In the data rows, 128 means zero.
Some points, each followed by its number:
np.array([81., 155., 183., 126., 106., 98., 108., 138.]) 0
np.array([130., 74., 147., 158., 41., 123., 194., 139.]) 1
np.array([150., 169., 109., 84., 60., 129., 122., 71.]) 2
np.array([121., 86., 180., 84., 159., 58., 94., 120.]) 3
np.array([148., 157., 175., 122., 97., 89., 69., 137.]) 4
np.array([173., 152., 139., 183., 68., 181., 114., 79.]) 5
np.array([193., 139., 175., 173., 156., 231., 119., 169.]) 6
np.array([148., 134., 146., 73., 76., 25., 127., 84.]) 7
np.array([152., 204., 125., 25., 85., 60., 149., 54.]) 8
np.array([141., 73., 183., 89., 141., 49., 116., 113.]) 9
np.array([98., 120., 146., 167., 153., 83., 125., 221.]) 10
np.array([52., 127., 83., 206., 130., 58., 123., 129.]) 11
np.array([152., 95., 164., 151., 152., 157., 157., 80.]) 12
np.array([122., 65., 163., 117., 114., 131., 165., 124.]) 13
np.array([72., 99., 167., 163., 159., 112., 115., 154.]) 14
np.array([113., 145., 70., 146., 125., 104., 95., 137.]) 15
np.array([67., 142., 56., 132., 195., 103., 139., 103.]) 16
np.array([134., 146., 107., 108., 178., 132., 63., 119.]) 17
np.array([168., 155., 175., 156., 166., 227., 112., 160.]) 18
np.array([156., 147., 91., 91., 150., 137., 116., 143.]) 19
New points follow, each followed by the number of its nearest point above by angle, seen from the average point of the numbered points.
np.array([86., 156., 168., 131., 109., 78., 114., 156.]) : 0
np.array([122., 164., 73., 148., 107., 170., 97., 160.]) : 15
np.array([176., 160., 145., 165., 78., 216., 123., 89.]) : 5
np.array([105., 137., 168., 205., 81., 152., 124., 226.]) : 10
np.array([84., 132., 116., 59., 167., 123., 169., 118.]) : 16
np.array([87., 117., 75., 188., 165., 157., 180., 94.]) : 16
np.array([87., 102., 113., 153., 134., 1., 77., 115.]) : 11
np.array([64., 95., 145., 137., 171., 98., 128., 157.]) : 14
np.array([113., 149., 111., 87., 200., 112., 137., 79.]) : 16
np.array([141., 169., 110., 134., 89., 114., 116., 91.]) : 2
np.array([184., 133., 164., 99., 90., 124., 83., 169.]) : 4
np.array([106., 144., 80., 189., 171., 156., 141., 44.]) : 16
np.array([119., 177., 130., 92., 151., 145., 141., 136.]) : 19
np.array([95., 127., 98., 75., 207., 112., 143., 106.]) : 16
np.array([169., 114., 182., 161., 139., 150., 130., 93.]) : 12
np.array([59., 98., 134., 126., 157., 105., 118., 139.]) : 14
np.array([102., 28., 155., 113., 159., 152., 211., 106.]) : 13
